One vector is turned by the same rotation once a step. Each row is the vector after some number of steps, and that number follows the row.
The counts run from 0 to 153.
115 123 125 148 130 152 111 108 118 130 107 134 128 134 83 148 132 137 104 153 96 121 138 120 141 140 126 160 116 105 137 112 118 142 142 121 115 134 145 159 135 128 119 116 88 134 113 117 103 118 132 115 130 121 123 122 165 131 112 128 122 153 => 63
93 112 117 117 117 134 124 126 125 120 128 119 103 119 87 143 140 149 115 161 125 128 125 173 132 115 121 151 116 123 139 133 126 124 129 126 113 173 120 126 138 149 120 118 95 131 119 105 133 118 104 132 126 101 141 134 149 127 154 106 128 141 => 23
113 119 118 111 120 146 131 114 130 114 103 128 111 149 116 132 122 156 132 154 132 138 144 148 136 115 123 135 117 122 145 125 115 117 113 147 113 171 131 117 140 124 105 109 89 145 113 97 144 126 109 110 134 112 137 106 161 119 142 117 126 150 => 27
114 115 131 143 122 122 121 114 119 131 93 143 141 138 84 120 129 144 104 158 121 127 138 126 146 140 107 169 113 128 129 139 122 131 121 126 109 140 138 131 128 112 122 95 85 130 116 105 113 133 120 134 129 121 149 122 159 125 155 113 104 130 => 111
128 126 109 141 144 146 117 125 145 153 108 139 131 142 122 155 116 163 130 138 125 97 148 144 149 134 103 159 120 116 122 112 133 134 100 139 127 139 120 128 115 141 128 112 97 121 138 78 122 126 124 112 126 132 124 103 170 134 121 128 117 139 => 83
113 105 98 146 123 130 107 96 131 132 112 127 131 128 113 127 126 168 109 150 105 121 144 144 148 133 119 170 112 111 130 155 120 132 124 147 105 139 115 121 129 125 120 86 105 132 137 104 127 140 118 130 111 128 134 125 155 123 142 114 114 122 => 6
140 133 114 144 138 139 124 103 139 121 125 133 124 135 104 135 131 169 126 132 131 126 119 154 152 110 121 146 95 122 113 131 95 97 137 117 121 150 141 154 130 142 131 109 87 118 125 86 117 115 130 122 147 113 143 126 146 146 133 136 125 137 => 45
88 111 122 124 113 137 132 128 127 114 127 115 110 133 93 149 132 146 110 167 119 134 127 162 146 113 112 146 103 127 145 143 128 126 135 134 118 170 118 133 139 142 120 111 86 136 119 102 130 124 107 130 126 105 148 123 147 122 151 109 123 148 => 22
115 129 132 117 117 154 118 101 112 106 118 116 118 139 97 110 112 138 114 154 113 130 124 136 145 127 113 166 108 131 131 130 110 127 113 126 103 167 138 133 152 115 118 100 86 132 119 113 109 116 119 140 140 108 139 124 144 122 131 98 109 138 => 117
128 120 121 148 124 140 127 124 137 156 108 114 138 140 115 150 103 159 114 152 122 100 131 127 154 127 106 166 127 117 136 141 126 139 115 133 114 137 115 136 124 134 109 112 108 124 130 73 118 142 117 126 116 138 133 116 166 129 138 108 120 144 => 85
120 125 115 159 113 127 123 108 124 116 112 123 130 135 116 141 134 167 109 141 118 127 122 155 164 95 140 143 106 115 144 139 90 103 145 121 111 145 127 138 141 138 128 119 101 113 126 116 110 126 118 133 135 121 142 137 164 154 128 123 131 149 => 48
125 129 116 132 122 145 127 106 131 120 108 120 112 138 92 150 134 146 95 145 120 118 107 139 143 111 121 141 123 117 136 121 99 120 150 104 115 169 152 147 144 140 107 123 106 122 100 88 121 111 118 127 148 128 117 118 163 127 122 131 118 143 => 142
101 113 122 118 141 137 122 125 123 130 123 133 118 138 80 130 132 145 115 134 122 127 115 164 152 132 105 166 112 122 113 125 122 128 120 122 114 171 145 135 125 141 121 104 87 116 123 96 138 123 114 125 136 112 142 107 128 111 144 122 104 141 => 19
119 125 128 120 139 125 133 112 136 136 110 139 114 140 94 132 130 165 137 147 130 134 133 162 121 114 123 147 131 116 130 114 121 112 117 137 117 163 121 117 126 135 124 106 92 144 119 81 133 114 111 116 132 104 141 116 165 128 160 127 131 131 => 29
102 111 99 142 129 134 99 117 118 133 111 148 126 140 103 137 133 153 96 139 122 119 163 147 144 138 108 170 108 112 133 126 137 130 117 148 118 146 123 135 112 137 123 100 92 128 135 113 127 118 128 134 139 137 116 124 156 131 124 113 95 131 => 9
112 122 116 140 129 158 124 128 126 127 118 95 128 144 109 138 117 141 129 139 113 107 137 156 147 128 124 151 115 114 151 122 116 141 116 139 122 150 134 134 147 152 109 115 93 127 134 108 124 131 115 115 104 117 149 110 173 142 129 117 142 166 => 75
95 115 120 127 117 145 122 114 134 116 107 139 108 138 106 150 137 147 109 164 103 131 125 143 152 124 107 163 109 122 127 129 129 132 123 130 105 162 121 123 128 106 127 105 93 126 120 100 117 120 120 123 136 113 124 124 123 103 123 107 99 136 => 16
104 115 102 131 132 132 99 127 138 111 97 116 121 145 108 126 129 156 102 142 129 127 143 147 172 125 103 147 99 115 144 153 118 122 126 129 110 151 144 120 123 143 103 118 96 125 128 126 137 130 119 116 126 129 132 116 170 144 141 127 107 130 => 100
112 132 121 129 121 139 127 107 123 116 114 136 130 149 104 132 128 142 125 158 101 130 118 166 151 99 119 151 108 127 126 130 125 111 112 122 121 161 111 115 129 126 151 89 87 130 128 108 113 118 118 142 125 100 139 104 154 118 132 119 113 143 => 121
118 141 135 138 143 151 119 125 122 133 114 127 117 141 87 135 138 133 122 138 101 95 106 149 146 129 118 159 124 108 124 105 112 140 125 114 108 154 135 136 136 127 124 109 92 127 120 98 94 107 128 111 124 109 127 117 153 125 109 125 116 150 => 67
130 115 103 140 133 163 102 118 141 153 121 108 132 118 98 157 115 160 117 145 128 100 139 128 130 132 97 173 116 120 126 138 132 134 136 120 128 129 127 144 132 147 112 124 105 117 132 79 118 119 116 136 127 139 133 122 159 138 143 114 119 127 => 87
140 144 117 140 120 149 128 102 140 120 104 139 120 138 112 142 139 154 117 155 130 116 117 149 140 92 121 156 119 129 121 119 108 104 124 112 118 156 129 132 140 119 145 114 102 114 113 81 105 102 126 134 159 121 124 127 163 134 115 122 111 132 => 41
118 132 112 142 134 117 133 117 147 122 123 121 116 130 104 140 144 158 127 134 144 111 123 157 146 128 129 133 101 116 137 130 99 120 139 135 114 147 141 140 145 148 111 108 88 136 118 88 131 125 128 100 121 117 155 130 167 150 135 138 141 145 => 150
104 107 94 142 133 137 93 103 118 137 124 142 126 127 101 137 136 166 107 132 124 120 164 154 138 145 107 176 108 111 123 129 130 127 121 150 114 141 123 134 124 138 121 100 92 129 142 107 130 122 127 128 130 137 131 129 143 130 132 116 103 123 => 8
127 126 112 129 132 161 117 113 137 134 103 107 124 134 118 139 115 158 130 163 96 110 139 135 137 119 122 152 136 105 142 124 129 144 118 134 118 151 109 118 134 131 116 115 110 141 130 98 110 123 114 120 106 117 115 108 188 130 126 128 133 139 => 79
128 128 108 137 138 130 103 102 140 131 111 135 124 144 114 120 130 162 107 138 103 106 137 158 142 122 108 150 110 110 125 150 128 122 113 140 113 153 110 112 109 127 128 85 101 134 140 107 122 127 131 128 120 122 120 118 166 135 139 125 105 118 => 4
119 118 110 138 112 142 127 93 122 133 103 143 121 149 112 156 124 158 108 146 116 115 143 143 124 113 132 134 121 127 142 114 113 109 118 147 118 159 118 122 127 117 121 100 115 138 117 75 129 124 116 131 144 129 119 110 163 111 107 118 112 149 => 132
127 126 121 129 138 168 104 126 143 134 114 102 118 138 101 140 112 158 122 133 130 99 121 135 148 113 93 163 120 110 133 144 112 120 130 120 100 159 133 129 135 136 110 134 98 111 129 95 115 108 128 119 134 125 127 125 131 135 135 112 106 121 => 92
119 127 108 159 119 137 116 104 125 118 121 113 121 133 108 131 139 166 111 128 122 116 129 160 147 102 139 142 112 114 143 135 83 104 143 126 100 151 132 139 149 143 116 116 105 116 127 114 113 117 113 126 133 121 144 141 160 157 127 120 128 143 => 49
127 117 104 137 133 166 101 117 140 143 115 112 130 126 101 169 123 155 109 150 132 102 141 131 136 125 94 167 112 115 131 129 140 129 131 116 134 134 138 140 126 141 118 126 98 115 127 88 113 115 123 133 137 137 120 120 161 140 133 122 112 124 => 88
114 129 114 147 125 124 135 117 146 119 104 121 115 140 110 139 142 155 125 135 133 115 118 154 155 120 135 134 110 118 143 127 86 119 137 129 102 150 150 130 150 135 114 111 95 127 112 88 133 130 127 101 117 117 161 118 162 136 135 142 137 150 => 149
100 115 108 109 126 142 120 121 121 113 112 121 107 122 88 137 147 150 116 153 124 126 130 176 130 115 121 156 128 119 137 119 127 123 119 126 120 175 127 121 152 155 119 127 101 126 123 109 136 105 104 130 131 104 132 123 162 129 144 115 125 135 => 24
119 119 103 135 126 151 114 94 110 140 113 136 125 138 89 142 127 163 119 129 118 118 147 161 109 115 139 151 131 116 138 104 114 100 116 139 123 158 122 124 130 148 128 109 106 134 125 93 130 113 108 144 140 119 127 111 161 124 133 124 122 140 => 130
107 101 121 139 120 150 106 107 114 143 117 120 118 139 80 126 113 144 103 145 114 115 137 136 120 127 107 162 126 118 136 140 121 132 133 149 98 159 123 128 128 120 105 103 96 134 123 95 115 117 119 137 137 125 124 129 132 120 140 102 104 133 => 12
108 140 138 140 135 158 120 127 125 140 120 131 104 135 88 141 136 140 128 138 105 96 117 144 136 126 117 163 125 107 131 104 111 133 127 124 104 150 131 136 137 131 125 113 85 130 122 105 88 100 137 108 130 103 132 130 142 134 107 111 128 150 => 66
120 135 115 126 145 156 117 129 132 135 127 102 114 137 107 141 118 148 128 146 110 93 142 161 123 123 116 142 115 112 143 119 136 131 114 146 131 153 124 139 132 152 110 106 98 143 139 94 116 112 120 114 106 114 120 112 185 147 126 119 136 143 => 77
112 111 113 139 112 139 122 98 107 131 123 122 128 136 103 134 105 168 118 145 112 135 141 153 130 109 139 149 127 112 148 122 114 108 120 147 114 164 107 140 133 147 113 101 99 140 123 102 129 124 103 143 125 114 132 127 161 133 143 111 134 148 => 128
118 127 111 130 141 160 117 128 128 131 128 100 120 138 107 137 116 147 135 138 119 95 139 157 127 127 119 142 114 118 144 118 120 131 118 149 124 149 134 135 143 151 105 113 96 136 139 100 120 116 114 114 107 111 141 114 174 146 129 119 138 156 => 76
107 120 106 106 131 146 119 113 123 106 102 124 108 137 96 130 141 149 115 153 123 137 134 168 133 116 127 147 126 120 140 113 120 121 121 127 119 175 140 119 151 148 115 119 102 126 119 112 142 110 103 124 131 112 126 105 169 123 135 120 122 139 => 25
121 121 118 135 121 125 132 112 131 126 116 149 126 123 111 142 128 166 120 151 158 121 145 147 128 127 117 159 118 128 131 108 122 117 108 139 123 149 126 148 138 141 118 112 101 128 116 70 127 114 118 125 146 125 149 130 171 143 137 107 126 142 => 34
132 138 114 125 142 151 118 122 136 134 111 111 118 137 113 137 115 155 124 156 102 100 139 151 130 122 122 146 125 105 138 124 141 133 117 134 130 155 115 129 125 143 109 109 104 143 134 101 116 113 121 118 109 112 107 109 189 142 127 127 130 139 => 78
